One vector is turned by the same rotation once a step. Each row is the vector after some number of steps, and that number follows the row.
The counts run from 0 to 136.
[107 147 146 161 110 105 133 120 137  99 122 178 149 105 122 113 105 185
 131 114 140  96 136 132 118 108 114  76 156  95  74 125 138 108  84  98
 124 150 144  82 141 146]	32
[154 151 140 120 169 135 108 140 109 142 140 122 167 126  73 109 125  90
  99 101 130 155 155 177 154 148 149  91 135 118 100 134 110  93 106 141
 107 175 140  85 123 174]	119
[171 115 105 141 131 113 156  97 166 192 138 150 148 148 164 124 158 123
 106 132 148 146 111 102 160  87  89 131 106 135 101  89 131 103 120 176
 143 112 139 137 143 110]	81
[106  97  81 181 135 118 164  87 134 112 140 139  90 119 155 101 110 132
 124 124 145 124 141 144 131  96 165  93 164 105  60 190 132 125 119 114
 117 107 170 114 140 101]	84
[106 152  80 134 126 125 122  84  72 133 126 111  73 155 140 133 140 104
 132  98 147 153 161 137 102 138 165 106 124  82 115 150 100 113 138 103
  88 136 146 112 127  87]	55
[157 101 107 113 135 112 101 109 109  56 140  94 148 133 149 165 168  92
 117 113 130 171  94 150 148 150 147 158 121 112 130 150 141 122 154 125
 123 129  99 133  54 138]	18
[129 138 113 146 131 137 108 109  91  77 124  90 156 114 128 140 151  85
 133 106 126 161  83 160 127 163 147 104 131 103 145 203 135 150 139 130
 134 164 123 164  75 121]	19
[137 144 112 124 137 125 109 106  83  87 131  93 146 100 133 134 148  97
 115  96 122 144  88 173 120 149 138  79 128 107 128 191 142 133 128 133
 144 166 102 163  80 124]	103
[124 152 143 145 122 106 143 132 144 116 125 181 130 109 119  92  93 199
 129 104 136  82 143 123  91  97 109  85 157 111  82 105 143 117  87 118
 117 149 133  90 150 144]	116
[131 115 154 104 113 146 120 140 144 190 135 115 129 107 148 107 135 144
  93 107 134  83  80 141 171 135 151 170 132 148 150  91 144 119 149 114
 179 122  67 105 119 164]	98
[132 160 146 148 100 113 134  60  95 152 124 180 116 133 139 170 136 140
 170 122 131 120 142  91 129 148 122  94 134  54 130 133 117 143 134 132
 120 112 173 143 158 124]	108
[130 142 113 165 151 119 130 111 123  98 118 138 177  83 142 138 138 123
 142 114 115 137  76 146 107 136 122  63 157 113 157 182 168 144 103 153
 149 129 133 197 123 118]	104
[137 119 117 100 118 149 108 134 103 131 135  54 131 114 167 127 161 103
 110 109 104 185  92 119 141 154 127 142 139 158 179 136 152 143 139 141
 131 114 100 147  70 106]	74
[170 139 152 106 146 104 114 137 137 127 125 138 167 143 103 139 143 119
 104 112 136 155 142 152 144 119 132 139 118 145  88  75 115  86 103 143
 112 160 111  63  94 179]	118
[157 168 126 144 112 127 163 128 128 200 133 137 160 147 131 124 124 104
 135  86 133 141 131 156 103 120 154 103 110  93 111 140 126 111 133 181
 171 166  93 166 147 155]	135
[100 172 150 142  98 131 147 122 110 139 119 121  91 130 126  92  89 184
 134  89 144  93 127 161  84 105 153  96 163 140  82 125 131 135 121  92
 134 168 110  80 113 146]	115
[151 149 121 137  98 109 139  88 132 189 143 165 152 140 141 103 137 140
 124 108 155 114 116  90 140 109  70  85 102  81  89 138 124 125 115 162
 150 150 155 169 165 115]	80
[159  54 111 113 146 102 111 116 143  52 152 148 152 108 159 148 153 123
 129 125 118 134 107 109 160 146 130 160 134  90 114 131 166 117 126 140
 116  85 106 131  95 134]	17
[164 143 112 107 131 118 110  71 101 182 116 104  96 166 159 138 180 114
 100 126 177 137 107 125 140 108  99 139  89 142 103  95  95 122 148 120
 120 141 135 115 102  88]	26
[121 129 149 162 116 120 158 117 148 123 111 111  83 150 143 131 113 161
 119 119 161 124 117 169 108  84 181 146 159 181  75 108 121 126 156 116
 139 134 107  81  90 151]	30
[107 129 112 133 144 116 105 142 108 117 130 129 109 115  83 109 120  88
 143  92 112  94 136 158  61 148 207 152 152 106 178 135 109 146 127  94
 115 139 113 135 163 156]	123
[125 132 148 171  98 108 141 107 135 127 112 137 164 108 167 169 156 135
 153 145 108 163  76 109 113 114 113 121 154 159 185 124 148 169 110 151
 160  88 137 180 117 122]	21
[161 171  81 127 182 159 116 100 101 170 103 109  96 153 141  99 139 120
 136  94 171 142 129 136 102 128 133 117 127 112 122 128 100 130 159 141
 100 172 137 128 119  63]	111
[113  93 122 138 140 109 112 152 153 139 147  83 129 135  77 111 158  66
  72 130 126 135 114 167 132 118 172 150 114 194 129 128 113 115 130 133
 131 135 129 126 117 171]	66
[129 126 134 130  92  56 124 123 148 109 143 132 136 121 141 152 162 142
 101 131 114 118  91 110  86  96  86  98 102 159 106 117 164 129 117 175
 156 120 122 193 121 142]	133
[150  79 102 109 143 130 123 117 124  96 165 168 142  83 159 101 114 138
 132  98 119  95 117 111 169 156 139 126 145  40 116 157 170 118 110 118
 133 103 108 126 140 128]	16
[105 148 145 150 112 126 148 124 130 143 112  90  68 139 145 126 123 172
 111 124 147 130 126 153  96  88 163 131 162 197  97  92 121 131 154 111
 133 125 122  87  92 138]	114
[118 135 136 148  97  57 133 114 144  94 135 131 148 121 124 177 169 134
 102 126 114 124  93 134 109 107 105  91 114 145  98 128 163 114 125 172
 157 114 127 183 110 158]	49
[140 182 123 147 110 123 156 122 104 198 131 138 161 133 142 144 140 100
 129  94 124 148 120 163 107 127 158  84 124  86 140 139 133 113 111 161
 174 155  89 148 152 150]	51
[111  94 138 149 165 106  99 109 135 117 131 129 128  94  99 145 161  96
 112 156 108 141 132 140 146 129 150 126 165 186 170 115 125 142  99 118
  94  69 188 119 134 151]	37
[126 135 128 138 132 138  82 138 131 124 121 109 116 145  61  72 141  97
 119 106 165  78 101 130 103 147 139 157 121 140 138 146  79 162 165 109
 131 182 140 153 127 150]	95
[144 138 116 121 123 157 122 131  86 137 138  73 120 106 152  88 115 109
 155 102 105 161 115 123  93 160 148 121 166 130 165 167 147 184 139 147
 134 140 107 177  98 107]	75
[143 151 115 159 143 124 175 108 135 182 132 182 159 119 153 146 126 118
 155 109 113 147 144 120 131 126 153  90 143  69 136 132 138 111 112 177
 142 104 147 150 185 133]	52
[105 141 129 130 131 121  82 130  99 128 125 123 100 106  89 100 133 106
 146  92 122  75 126 142  67 147 174 146 145 118 186 126 104 162 124  75
 116 141 122 135 155 138]	39
[111 116 109 124 125 149 105 133 127  85 144 139 165 113 121 128 146 125
 125 102 114 139 123  79 185 191 101 117 136  51 145 166 151 101 140 137
  98 126 148 143 126 114]	72
[101 132  81 167 138 106 128 131 159  98  93 129 113 148 149 132 164 163
 119 122 144 158 115 100  79 101 102 132 143 163 151  87 128 113 127 131
  88 116 153 135 117  63]	57
[ 87 164 162 166 100 155 151 150 150 150 126 139 120 130 110  91  85 192
 145 115 124 133 159  87 126 130 116 100 182 134 107 121 136 134 127 145
 106 135 181 101 134 147]	60
